In the data rows, the value 50 means zero.
How far apart are the two rows of each pair, measured in a hidden way? 0 means very close, and 20 very far. Two or three weighted sums of its numbers give each row a place; it is the straight-line distance between the places.
[57 44 53 43 58 45  5 61 58 19 85 29 69 45 42 40 69 41 37 56 59]
[58 58 50 49 59 42 48 52 46 43 48 48 57 50 47 51 53 53 43 48 59] 8
[38 67 68 50 72 45 34 63 54 41 72 39 56 51 44 64 11 67 53 17 71]
[44 64 55 66 46 54 45 46 61 40 55 48 57 52 51 58 47 65 43 40 52] 8
[52 55 58 37 45 42 48 67 48 54 45 45 38 33 49 49 37 70 41 32 41]
[53 39 44 45 47 65 45 52 47 36 57 45 62 33 27 55 49 67 42 44 60] 5
[50 29 43 94 37 28 52 45 85 44 66 61 64 47 31 78 70 21 32 35 45]
[60 44 54 60 61 54 34 45 58 32 69 49 74 45 71 53 44 64 44 43 38] 10
[39 45 47 49 60 38 37 51 49 53 49 61 50 47 26 72 44 59 46 52 66]
[46 45 45 46 41 49 50 49 48 52 48 55 49 56 47 44 52 45 53 44 45] 4
[52 52 32 52 69 99 40  0 57 52 49 99 56 30 31 99 54 25 12 76 22]
[25 63 43 47 53 31 61 43 30 78 52 66 31 28 66 23 59 52 47 89 40] 7
[44 50 58 50 53 38 47 60 47 49 43 44 52 45 58 51 50 55 44 42 63]
[33 75 87  0 50 31 58 73  2 79 48 56 21 44 34 99 70 41 49 56 18] 5
[51 41 49 68 47 50 45 56 69 55 45 46 48 42 40 79 55 39 59 38 41]
[66 53 42 36 60 52 48 41 41 53 52 49 31 61 37 60 36 52 42 33 39] 12
[60 59 38 99 36 86 61 12 99 56 58 86 62 68 70 34 98 22 36 15 55]
[34 59 59 51 32 47 47 52 53 37 39 32 49 21 18 50 10 66 30 26 75] 10
[33 69 67 50 52 36 45 50 46 56 46 32 59 41 43 55 50 27 75 84 48]
[48 42 46 47 47 45 46 44 59 55 50 53 44 65 52 41 56 36 49 53 41] 9
[68 58 37 39 52 48 25 64 54 32 69 56 69  8 72 18 46 29 64 51 70]
[58  8 28 49 52 41 62 47 57 70 44 28 35 56 61 70 75 33 54 40 62] 6
[56 50 52 53 51 60 55 45 53 43 54 50 49 61 54 49 57 40 52 54 52]
[57 41 52 41 52 54 56 45 35 55 45 41 49 41 53 62 51 52 52 67 47] 7
[52 45 57 57 37 53 59 60 59 53 40 45 45 49 46 48 57 42 47 43 50]
[54 42 56 59 41 43 45 61 53 53 51 41 41 43 50 41 47 50 46 49 52] 2
[56 35 53 50 68 57 53 37 65 50 43 62 53 73 26 37 53 28 46 67 30]
[47 54 45 55 57 51 45 58 53 35 62 58 57 51 38 53 41 55 54 42 63] 3
[51 38 45 48 53 49 49 48 45 53 51 50 45 53 57 47 58 49 61 56 47]
[61 34 59 37 56 38 68 35 50 56 56 64 29 86 38 50 58 25 66 65 34] 12
[43 56 45 41 34 60 74 44 43 82 20 56 36 45 72 55 47 65 47 58 32]
[65 33 42 53 52 47 56 55 51 53 46 56 56 51 50 65 53 53 47 58 53] 4
[48 54 52 51 56 46 50 52 50 50 53 50 47 52 39 57 48 60 42 61 49]
[54 47 42 48 47 33 51 58 52 52 55 42 49 54 44 44 57 53 52 48 56] 2
[47 57 62 44 38 48 52 55 46 52 44 46 46 62 48 39 65 36 48 55 50]
[53 45 62 28 49 65 80 44 41 70  9 77 22 38 96 54 39 55 41 40 12] 5
[55 49 49 39 40 77 50 35 57 46 44 66 48 42 84 37 37 38 54 59 33]
[39 36 67 57 50 83 26 16 49 39 66 81 71 95 54 53 52 48 65 41 81] 6
[54 42 46 47 56 36 38 59 42 42 50 58 60 39 37 61 42 65 42 42 63]
[52 56 44 52 50 54 50 57 49 48 48 47 44 56 44 50 45 49 53 49 47] 3
[42 50 55 45 49 42 47 53 53 48 48 38 60 44 47 63 39 68 51 45 55]
[29 81 71 61 39 49 62 43 48 57 45 57 40 44 53 53 61 49 55 74 49] 7
[51 51 42 50 52 59 34 57 48 29 79 57 77 37 49 73 42 60 40 29 65]
[57 53 55 52 51 44 54 62 60 56 45 52 48 60 51 49 61 46 50 42 41] 5
[48 54 57 54 40 80 53 32 57 65 36 59 45 38 35 99 61 31 39 62 34]
[56 37 52 53 50 56 52 65 62 47 57 46 60 48 39 60 48 52 34 43 63] 7
[46 43 57 52 52 45 69 62 47 61 35 50 40 61 52 49 61 35 68 46 37]
[57 59 59 45 42 44 54 43 50 65 57 64 47 64 51 44 59 34 54 64 51] 6
[32 40 35 34 46 53 19 67 54 25 89 50 86 18 55 45 78 57 20 81 85]
[59 44 46 44 34 39 58 69 45 67 35 35 56 61 44 30 68 42 52 45 44] 6
[56 39 61 41 82 49 11 46 36 22 80 51 68 41 25 58 47 38 33 99 47]
[44 65 39 31 49 62 69 43 53 52 48 31 38 78 33 44 61 51 37 63 47] 11
[51 49 44 50 45 41 49 51 55 43 54 47 52 48 54 46 54 61 54 49 63]
[57 38 42 53 48 54 47 59 58 46 49 42 51 43 60 61 39 50 45 61 51] 4
[55 55 41 43 49 49 46 55 51 49 42 49 49 47 41 63 48 62 51 37 59]
[31 46 34 54 46 27 48 47 53 51 33 50 40 58 57 53 70 30 62 68 46] 1
[67 30 38 99 73 69 31 36 99 23 49 78 41 50 48 56 37 99 24 24  3]
[61 48 51 41 40 48 50 43 46 43 49 57 61 49 42 61 51 52 50 45 58] 14
[54 46 47 41 41 39 70 65 48 69 28 40 42 52 42 48 44 54 40 46 57]
[59 28 37 28 43 48 71 63 57 96 14 37 36 21 80 42 25 28 47 71 10] 7
[57 26 49 99 35 90 46 51 99 54 70 48 60 13 66 72 92 50 14 55 13]
[64 50 60 52 42 52 60 61 44 42 40 60 41 65 36 57 57 52 59 52 56] 4
[56 42 54 52 39 48 74 62 39 73 29 62 38 76 37 34 62 26 77 38 31]
[50 46 44 30 51 26 71 61 41 54 33 40 51 24 34 66 20 73 33 30 46] 3
[63 27 33 73 49 84 48 47 76 36 51 78 67 38 64 44 69 50 39 67 36]
[48 63 50 51 64 58 53 56 44 68 54 43 50 59 41 50 40 35 45 57 56] 7
[46 46 47 76 59 54 34 44 80 36 61 48 56 55 48 41 67 58 34 48 38]
[44 64 53 58 41 53 62 53 62 60 41 52 48 52 64 51 46 51 54 47 39] 6
[54 58 42 58 49 80 75 44 42 56 32 69 41 53 56 63 52 59 38 44 33]
[45 48 66 22 54 89 98 16 44 81 29 91 33 40 61 65 23 62 52 48  6] 8
[53 44 51 42 65 35 38 63 31 36 87 50 75 26 15 70 44 67 60 54 73]
[56 53 35 51 74 43  8 36 35 22 96 53 84 40 57 50 68 55 21 84 59] 2
[64 14 27 35 61 46 14 60 37 18 78 57 85 50 43 62 46 57 37 64 49]
[48 49 56 48 53 45 45 53 48 39 54 56 60 55 49 58 49 56 45 51 58] 6
[42 15 49 41 60 54 57 37 50 29 44 54 68 42 99 45 35 23 62 52 36]
[46 49 42 54 50 55 48 46 55 41 51 49 57 59 48 40 59 52 54 45 49] 3
[40 52 56 39 59 36 57 46 50 54 51 52 53 53 36 58 35 65 55 57 59]
[34 70 72 49 56 44 56 39 54 44 54 60 40 36 32 69 45 48 46 53 56] 7
[59 59 45 27 37 36 72 57 42 53 45 38 52 39 47 45 42 51 40 39 69]
[51 46 44 50 55 50 45 55 55 45 54 55 53 60 53 50 59 50 59 44 47] 12
[29 80 75 64 62 26 71 64 59 85 36 52 46 18 42 39 58 55 42 70 65]
[58 34 47 49 83 65 34 57 68 13 74 62 67 41 34 84 26 50 28 41 99] 9
[53 55 52 49 56 55 38 48 56 47 55 57 62 57 52 58 46 65 41 36 54]
[59 59 49 59 47 73 47 49 51 39 52 70 61 32 68 52 56 25 70 63 49] 10
[45 52 46 40 48 53 50 52 48 46 50 45 56 38 54 44 60 47 48 71 46]
[54 47 46 50 51 44 46 58 47 49 52 43 57 48 45 51 50 64 52 51 60] 4
[39 58 55 32 55 61 64 34 29 62 53 58 39 37 46 75 45 37 67 65 34]
[48 51 37 55 53 13 45 50 55 55 49 21 57 29 67 45 61 54 47 43 68] 8
[38 56 52 36 38 38 47 31 37 32 54 61 73 44 45 65 31 53 53 52 60]
[55 47 57 55 44 42 52 40 64 53 46 56 54 35 89 64 41 53 20 65 51] 5
[53 57 49 54 48 41 69 58 46 59 37 48 35 56 63 49 54 47 58 51 40]
[45 53 45 51 44 46 45 56 56 42 49 53 48 48 50 61 39 65 44 50 57] 3
[52 52 44 57 59 55 52 61 47 54 52 41 44 53 48 44 46 66 58 43 64]
[56 41 60 22 59 45 58 41 22 47 55 52 54 41 55 47 63 63 55 78 49] 5
[50 49 57 47 54 57 49 50 60 52 47 43 49 67 43 42 58 41 55 42 38]
[29 76 41 50 70 54 46 57 72 57 51 51 38 94 64 18 35 26 53 74 43] 8
[50 48 41 51 49 51 59 55 51 68 40 55 34 62 57 48 52 35 64 55 38]
[57 50 42 46 54 49 48 53 58 51 48 51 45 66 53 48 63 43 54 48 40] 3
[54 56 56 44 57 43 38 49 50 35 58 52 65 49 52 44 51 61 58 41 65]
[50 44 63 41 42 51 99 45 37 98 17 29  8 57 54 39 32 30 37 41 42] 14
[49 54 44 60 55 59 47 48 45 38 59 50 52 44 45 50 50 53 56 49 59]
[57 51 47 60 42 60 46 54 58 42 47 52 50 48 65 53 47 43 53 60 44] 5
[45 40 43 43 58 45 50 51 41 49 55 53 45 52 39 60 36 67 47 34 59]
[51 60 41 39 46 60 37 57 52 47 62 58 46 53 37 59 44 59 60 34 59] 3
[45 44 57 33 51 47 52 57 35 49 48 37 53 44 62 37 68 60 42 82 52]
[56 32 59 72 58 68 94 20 57 64 20 69 35 39 56 99 32  1 42 48 46] 19
[54 41 42 51 44 50 53 65 59 51 38 51 39 46 47 52 37 60 40 45 40]
[49 58 57 58 55 58 58 45 59 48 48 59 58 57 40 50 64 58 46 38 52] 4
[46 55 47 54 53 47 41 51 47 43 58 53 54 45 49 59 47 60 53 47 63]
[51 55 49 50 47 51 50 46 56 58 49 45 41 51 43 53 55 50 54 46 53] 2
[57 67 65 53 44 64 44 37 62 47 30 68 32 66 60 39 71 35 43 54 20]
[47 66 38 25 66 25 36 67 54 70 59 62 46 58 55 33 37 62 42 34 45] 5
[40 55 61 69 55 62 67 25 78 51 35 40 20 99 60 17 74 18 54 70 36]
[45 23 43 43 38 45 55 44 18 41 55 34 37 35 51 41 64 50 46 99 47] 18
[48 56 57 50 45 45 49 52 51 48 52 45 57 42 44 50 40 63 50 44 41]
[ 6 99 72 37 53 53 25 57 51 46 62 30 54 62 42 85 48 24 65 89 40] 11
[47 37 46 35 68 14 55 64 32 55 56 48 38 50 43 55 64 55 53 99 41]
[64 41 44 64 41 46 49 36 47 64 45 62 30 35 59 76 30 56 41 66 47] 10
[50 37 57 53 55 40 50 53 61 45 52 52 41 75 57 40 39 58 42 41 53]
[62 12 17 60 58 49 40 55 42 38 51 49 54 44 45 43 74 57 37 49 49] 14
[48 53 59 68 56 84 57 29 61 74 29 72 45 58 85 38 42 38 55 51 15]
[71 24 26 20 51 65 45 52 21 31 51 55 49 66 28 64 23 58 51 54 80] 6
[56 14 13 79 73 49 31 55 81 22 80 69 56 44 64 37 78 31 25 58 41]
[52 77 91 35 35 27 80 64  0 69 20 36 44 45 70 47 37 99 49 34 28] 17
[68 52 51 34 68 60 32 61 63 46 52 30 67 50 45 64 19 72 34 41 51]
[44 59 47 50 59 51 41 60 43 43 60 62 69 37 29 52 30 55 56 31 70] 12
[54 49 42 45 47 61 34 60 54 36 57 54 65 40 41 53 51 48 58 42 60]
[52 58 50 53 61 41 38 53 48 33 68 44 67 47 54 46 56 43 56 61 49] 2
[46 68 52 52 51 53 64 53 49 52 41 48 47 43 42 60 33 66 44 39 67]
[54 53 42 58 42 26 57 77 65 50 35 12 36 39 39 44 32 72 47 45 42] 12
[54 47 37 56 49 43 48 48 53 40 58 45 59 41 64 61 47 54 26 52 38]
[46 46 47 49 64 55 42 29 86 51 43 79 41 42 57 73 45 59  7 60 51] 10
[42 72 52 55 53 40 64 52 51 54 39 49 43 49 35 51 48 50 51 66 54]
[47 64 59 41 46 32 62 40 16 80 37 34 51 37 63 51 46 48 53 99 50] 12
[48 55 58 49 55 49 15 59 52 28 90 57 73 33 54 29 66 53 37 82 51]
[53 68 55 30 58 45 54 61 28 58 43 55 49 44 55 52 43 73 73 39 44] 5
[44 58 53 47 48 43 47 47 49 49 50 39 51 51 47 57 34 55 50 43 57]
[40 67 54 56 42 48 48 56 50 41 49 55 55 38 57 42 62 45 43 61 58] 3
[62 36 52 43 54 56 34 58 39 28 68 52 64 32 35 56 41 41 42 39 77]
[55 46 44 48 45 53 42 58 59 47 60 53 51 42 41 65 43 53 49 43 68] 5
[41 52 42 49 36 56 70 46 51 63 31 44 38 33 84 38 46 36 67 49 28]
[61 65 69 44 35 45 57 44 43 67 36 59 61 49 34 57 52 49 43 50 70] 1
[51 36 42 63 56 61 38 42 77 40 54 59 63 34 59 42 67 51 38 59 44]
[45 50 46 54 35 62 50 49 52 65 54 45 50 62 60 43 70 37 54 60 28] 2
[44 40 53 43 44 57 41 52 47 40 54 45 51 65 55 33 53 50 55 41 44]
[57 49 54 56 55 41 45 59 47 49 58 55 58 50 39 51 53 51 42 51 51] 2
[48 57 55 70 75 74 24 31 48 22 71 66 63 80 25 23 39 56 32 38 58]
[60 51 40 41 58 45 37 47 51 29 69 50 58 41 49 54 48 49 57 39 74] 5
[56 51 51 51 52 43 52 53 56 51 46 46 47 51 51 49 42 56 53 42 48]
[47 63 46 58 65 28 43 45 45 58 54 42 66 32 55 50 32 67 54 44 58] 5
[42 65 33 67 32 54 43 32 50 37 49 33 67 22 21 72 13 56 37 35 69]
[48 57 48 58 54 54 52 57 48 44 47 54 49 58 44 53 55 48 46 47 52] 11
[49 52 51 53 41 45 41 42 58 50 51 43 50 39 40 61 31 65 42 40 56]
[51 59 57 53 52 51 49 55 45 49 53 55 56 43 53 41 57 49 45 60 58] 2
[44 47 54 42 49 70 37 34 57 39 59 75 61 43 81 49 48 43 65 43 56]
[53 50 57 56 48 44 50 55 52 55 51 56 48 46 45 60 47 60 53 40 60] 4
[59 33 64 42 30 39 68 61 44 40 55 22 65 25 28 69 28 76 65 31 63]
[54 56 41 39 39 58 61 56 46 44 52 40 46 61 48 42 56 43 58 43 42] 7
[56 56 48 46 47 61 47 42 49 47 46 67 54 40 82 54 40 34 59 48 37]
[49 55 46 55 41 54 54 53 52 52 42 49 41 64 45 47 50 56 51 44 44] 6
[44 53 47 48 50 45 49 54 49 56 45 45 47 46 44 54 37 56 46 44 50]
[65 33 50 53 51 35 42 56 57 40 56 44 40 63 60 41 62 48 51 40 45] 4
[48 49 60 46 36 55 39 45 57 38 47 66 56 65 61 47 72 29 74 51 20]
[44 36 37 52 45 56 51 41 69 38 55 64 47 47 62 62 55 45 31 60 47] 11
[29 48 50 25 37 49 44 52 32 22 74 39 53 41 41 94 40 81 26 20 92]
[53 55 46 23 59 24 45 45 20 43 47 54 32 33 67 40 58 41 53 41 79] 8
[60 57 51 52 52 44 59 48 58 61 50 51 53 68 53 44 59 53 63 56 50]
[78 47 44 35 50 52 37 48 73 59 36 62 27 34 78 39 29 54 12 59 50] 5
[74  0  4 34 81 46 12 53  8 36 78 60 91 51 25 85 23 64 59 47 72]
[41 58 52 65 40 61 57 48 80 52 50 67 46 44 55 52 85 43 33 57 51] 17
[47 52 53 50 53 39 52 59 47 55 47 43 47 49 44 51 41 52 52 52 48]
[56 46 49 57 55 61 57 49 49 54 44 57 55 53 61 38 50 47 60 50 49] 4
[54 50 55 49 51 54 50 47 48 45 55 49 54 67 47 46 48 51 44 54 55]
[32 90 72 45 29 37 99 59 54 99  5 34 16 72 40 29 49 32 74 43 42] 2
[45 51 54 55 51 47 48 60 53 49 51 51 57 47 42 53 47 54 48 42 59]
[44 61 46 43 53 49 42 60 59 36 48 41 58 46 41 49 31 49 51 40 65] 2
[55 49 45 54 57 50 43 57 50 43 54 43 58 48 37 64 39 54 42 37 49]
[57 30 22 29 61 34 52 41 32 20 69 31 39 90 30 14 64 38 40 55 46] 15
[56 43 49 59 45 48 52 48 55 52 45 56 48 60 53 50 52 51 62 54 41]
[42 49 56 63 42 38 48 48 43 53 45 53 62 58 55 48 47 49 44 48 48] 2
[47 56 50 51 46 39 51 60 56 49 46 43 49 42 48 56 48 60 50 46 52]
[64 23 29 31 52 46 53 54 35 54 59 47 58 51 62 39 68 46 44 41 61] 9
[71 42 54 50 71 57 22 39 53 33 78 46 57 72 47 39 44 40 64 38 40]
[52 51 51 60 47 41 52 53 47 48 43 44 40 56 50 48 59 42 51 47 42] 6
[51 24 34 33 72 10 20 50 23 18 66 21 73 26 43 54 54 26 99 50 32]
[56 40 32 44 44 51 43 53 43 42 61 45 62 42 38 54 31 68 43 55 65] 8
[58 40 54 67 56 68 49 44 68 45 58 53 56 49 42 67 57 38 49 60 50]
[67 39 73 41 51 66 56 43 65 36 48 42 41 72 38 50 86 13 58 42 52] 8
[46 56 52 47 45 53 49 47 51 50 48 46 51 50 46 49 45 55 54 41 48]
[38 63 71 66 63 99 71  0 99 58 34 99 62 59 72 68 77 62 45 34 42] 9
[49 53 43 38 61 53 31 47 51 19 83 58 77 30 58 48 61 53 35 79 47]
[59 57 55 59 41 48 71 55 40 55 43 52 34 86 42 38 66 17 74 66 39] 1
[45 57 61 30 53 22 59 61 24 63 35 27 36 52 55 54 65 70 46 46 36]
[42 49 53 65 42 53 50 49 50 41 56 47 53 40 67 39 38 45 42 42 33] 7
[42 47 53 27 40 51 39 57 23 50 44 37 61 44 34 50 29 41 62 33 84]
[49 46 55 53 41 46 55 52 53 52 43 55 50 61 50 48 56 51 60 46 41] 7
[50 69 57 46 19 39 99 63 40 99  0 45  7 66 36 44 53 54 57 60 35]
[39 51 49 64 51 65 45 35 43 47 54 49 72 40 53 59 28 58 51 46 68] 3
[46 51 47 53 55 44 49 56 54 52 45 44 49 51 50 53 41 62 44 45 60]
[48 52 57 53 52 53 49 46 57 52 50 51 55 48 47 51 42 56 49 39 60] 2
[48 85 63  6 29 73 66 14  0 77 31 63 19 28 66 37 45 31 99 41 26]
[18 99 92 39 23 68 99 56 31 99  0 37  0 41 55 49 69 40 99 67 20] 18
[58 50 44 44 55 49 39 49 49 40 56 51 56 44 40 48 44 63 55 38 56]
[39 56 35 46 34 13 61 72 55 44 42 28 42 45 44 61 40 63 35 46 36] 4
[47 31 44 68 46 65 34 51 64 40 54 55 50 61 52 41 62 40 66 47 48]
[35 78 73 44 44 46 79 44 50 73 26 50 36 50 39 53 44 38 70 69 48] 8
[44 39 59 53 44 54 49 39 54 53 51 55 40 57 42 31 60 41 50 57 52]
[56 53 55 49 48 53 48 42 48 56 52 52 48 54 42 57 44 45 41 46 57] 2
[50 48 37 54 37 81 45 28 63 41 58 83 48 67 61 77 75 25 61 40 41]
[51 47 35 57 41 44 63 51 36 47 47 39 47 48 24 45 25 54 61 54 47] 6
[70 65 67 46 57 44 52 43 32 72 36 38 20 58 30 79 41 34 29 64 62]
[59 20 48 32 56 42 27 41 68 45 62 38 60 44 79 57 42 29 75 46 38] 11
[61 50 46 32 60 21 55 65 53 35 59 34 49 28 43 69 15 57 59 34 59]
[65 35 46 50 49 37 39 60 35 46 53 44 48 43 56 52 63 47 53 49 57] 9
[51 52 47 58 51 51 59 54 55 55 48 46 41 62 53 44 55 43 51 49 40]
[62 38 26 31 53 33 20 48  9 35 74 41 59 56 35 54 46 51 92 56 29] 12
[40 53 49 56 63 40 49 45 48 46 55 46 67 29 67 32 72 61 52 50 55]
[66 28 40 51 65 26  9 42 40 33 85 32 62 57 46 63 34 59 37 34 77] 5
[45 64 61 60 35 56 66 47 67 61 34 59 33 49 47 74 56 41 53 42 52]
[49 52 52 44 80 56 18 58 46  3 88 51 83 26 54 49 50 53 46 61 53] 6
[57 60 63 49 50 31 68 54 34 52 32 45 25 45 26 79 35 58 37 35 61]
[55 52 54 54 51 49 49 54 55 43 51 48 47 59 51 45 58 52 47 45 51] 6
[62 32 68 68 45 65 43 26 56 54 82 67 85 81 58 25 85 23 54 48 65]
[44 52 50 56 56 60 45 47 53 42 51 53 46 56 56 47 56 39 49 50 52] 3
[48 61 32 49 67 62 55 44 57 82 42 24 44 59 44 40 70 39 36 55 22]
[52 48 54 47 54 62 47 43 57 45 46 60 56 69 45 50 57 48 48 49 42] 2
[51 50 44 48 51 52 43 55 45 48 52 54 56 43 50 58 40 57 47 40 64]
[47 61 57 66 60 25 86 34 68 71 36 34 42 77 32 14 61  9 76 45 19] 10
[66 17 32 32 62 66  2 23 48  0 99 62 89 65 38 65 19 73 51 10 77]
[54 47 56 54 57 49 45 59 53 47 60 55 58 48 48 56 52 60 51 41 67] 5
[58 47 50 57 55 60 68 62 47 72 40 55 29 34 39 77 32 54 49 38 64]
[51 43 63 61 66 46 41 45 58 54 47 47 43 48 41 78 33 61 57 38 83] 8
[46 50 49 47 53 61 51 52 47 44 48 60 55 60 51 44 56 39 58 46 48]
[39 55 54 42 54 44 47 46 53 52 52 48 55 50 51 48 53 46 39 46 47] 3
[51 35 34 74 58 58 33 56 77 34 64 49 64 47 50 45 70 59 33 50 36]
[57 54 56 57 53 54 52 49 55 61 39 43 46 69 46 44 64 36 49 45 46] 5
[57 67 63 52 58 21 53 47 49 62 57 11 58 34 61 23 49 36 39 27 81]
[46 49 53 51 53 32 55 61 52 52 49 36 45 36 55 48 48 61 49 46 58] 8
[59 57 44 52 55 30 50 47 49 53 49 44 49 48 42 52 41 63 54 46 55]
[46 50 45 54 47 53 42 44 48 48 60 56 47 38 47 54 52 50 44 47 56] 5
[46 42 41 57 47 51 39 54 46 34 52 42 48 47 37 61 49 56 56 44 58]
[49 36 56 53 60 36 21 36 34 21 81 63 56 28 46 12 54 30 25 55 67] 15
[32 49 54 38 59 58 49 30 59 59 45 37 53 57 49 20 63 46 50 61 47]
[48 51 59 51 47 56 49 50 58 46 48 51 48 59 46 52 49 59 44 54 54] 4
[48 53 48 46 44 55 52 55 51 54 52 48 45 66 51 41 55 48 57 48 44]
[46 53 55 55 49 63 51 54 58 49 43 51 51 47 48 71 47 45 56 48 49] 3
[53 40 45 41 55 51 44 50 55 40 61 53 60 47 29 56 41 47 62 31 63]
[65 76 51 18 36 22 49 54  0 72 38 40 26 60 47 47 99 94 44 33 50] 9
[43 42 47 49 55 10 62 58 52 48 49 42 48 42 48 55 29 49 62 52 38]
[57 18 33 72 52 60 26 42 80 20 71 58 63 49 34 64 54 63 55 46 45] 5
[54 61 64 55 39 25 25 47 40 55 60 50 74 31 24 50 13 79 46 33 60]
[53 52 50 56 42 56 47 56 53 57 45 50 52 50 47 41 44 61 40 42 46] 5
[48 49 46 45 52 55 54 52 47 54 35 42 38 64 48 36 65 34 52 52 45]
[59 44 29 62 63 48 35 58 57 47 55 49 71 31 70 57 35 48 48 52 46] 9
[34 57 60 60 43 78 69 28 78 63 45 74 36 49 50 53 56 29 65 22 39]
[41 26 47 79 54 70 43 53 79 40 51 69 47 59 39 60 80 25 47 18 39] 9
[42 53 50 62 42 65 52 32 81 50 43 75 50 31 54 51 80 38 44 47 38]
[51 44 44 67 43 50 50 55 71 45 48 60 44 50 45 55 65 50 46 49 47] 6
[37 24 55 28 51 45 53 68 19 46 61 41 47 38 22 80 40 57 47 32 85]
[52 51 45 44 44 44 57 56 55 45 45 56 50 58 55 43 51 54 58 56 44] 5
[42 70 68 80 43 62 64 45 75 70 27 65 38 43 54 47 57 61 51 58 36]
[43 56 58 48 50 40 43 48 50 55 54 50 52 56 43 61 39 48 51 41 61] 5
[62 62 48 69 61 83 53 47 39 60 37 54 55 60 78 53 59 23 68 64 51]
[43 55 41 46 48 50 55 61 56 52 45 49 56 45 53 44 54 52 45 51 46] 9
[34 37 60 33 22 74 88 19 41 77 20 69 42 55 55 49 33 10 71 31 36]
[52 61 53 60 39 54 56 56 57 58 42 55 50 64 53 53 56 43 49 46 44] 17
[52 49 45 52 45 49 49 58 54 51 47 57 50 58 51 39 61 44 55 46 48]
[52 52 45 55 54 59 51 54 54 46 50 53 52 60 46 47 61 46 58 46 46] 1
[39 50 42 43 52 44 51 49 40 48 42 37 55 54 52 55 53 58 47 52 55]
[58 50 50 38 63 43 44 55 49 42 59 54 50 59 30 42 38 53 60 35 60] 7
[31 88 75 57 47 47 56 54 54 54 47 45 40 58 49 49 50 79 60 54 38]
[44 54 42 53 56 49 42 48 53 41 49 43 56 41 45 63 40 56 44 37 54] 9
[55 54 46 47 43 56 56 54 49 51 51 46 51 45 50 51 48 56 42 49 62]
[52 50 53 46 46 58 49 50 48 39 55 50 48 51 55 54 40 51 57 46 56] 3
[41 52 31 51 33 56 63 41 43 38 54 37 39 72 29 42 40 48 67 65 40]
[42 42 45 44 53 38 44 65 48 62 48 40 52 47 32 59 54 44 51 53 52] 9
[58 54 56 55 53 67 60 39 44 46 49 56 50 50 57 42 54 27 58 45 50]
[48 52 42 47 50 57 47 46 50 41 47 63 48 60 47 48 54 53 45 57 48] 6
[49 63 47 52 51 40 44 50 52 45 52 49 58 31 49 25 64 50 42 57 79]
[41 49 53 54 40 49 45 48 43 60 45 33 62 84 63 30 50 29 39 70 39] 8
[65 50 67 32 68 64 42 55 56 41 44 33 62 49 29 28 45 65 43 43 67]
[59 56 51 41 32 66 64 61 57 68 41 34 62 89 55 30 52 44 35 34 53] 4
[47 59 47 46 50 39 57 58 44 62 40 34 38 54 51 41 62 56 49 44 64]
[45 49 61 49 29 42 46 70 31 64 42 43 65 30 66 26 54 49 41 46 91] 9
[41 60 57 53 54 50 31 45 62 55 61 53 45 72 38 27 41 60 56 32 55]
[53 43 52 47 45 44 52 56 49 44 52 48 54 55 54 53 48 52 49 52 45] 7
[50 51 51 48 44 53 48 48 54 44 49 51 45 63 45 46 61 49 53 48 46]
[56 55 51 50 49 58 54 50 63 45 48 53 49 71 45 46 57 40 48 51 47] 2
[50 57 59 53 53 46 47 55 47 50 50 48 51 50 48 45 46 53 45 49 64]
[44 54 44 46 47 59 50 55 56 47 44 55 45 55 49 41 51 43 46 54 53] 3
[48 51 47 55 50 41 51 55 52 50 52 46 57 50 51 52 51 54 51 42 50]
[51 55 55 58 53 51 56 48 52 56 43 47 47 45 59 50 43 47 59 44 43] 1
[54 45 57 46 47 65 43 50 46 41 53 63 55 58 55 51 59 45 51 51 49]
[43 54 52 60 44 41 50 50 45 53 46 51 47 57 42 48 48 45 53 51 44] 1
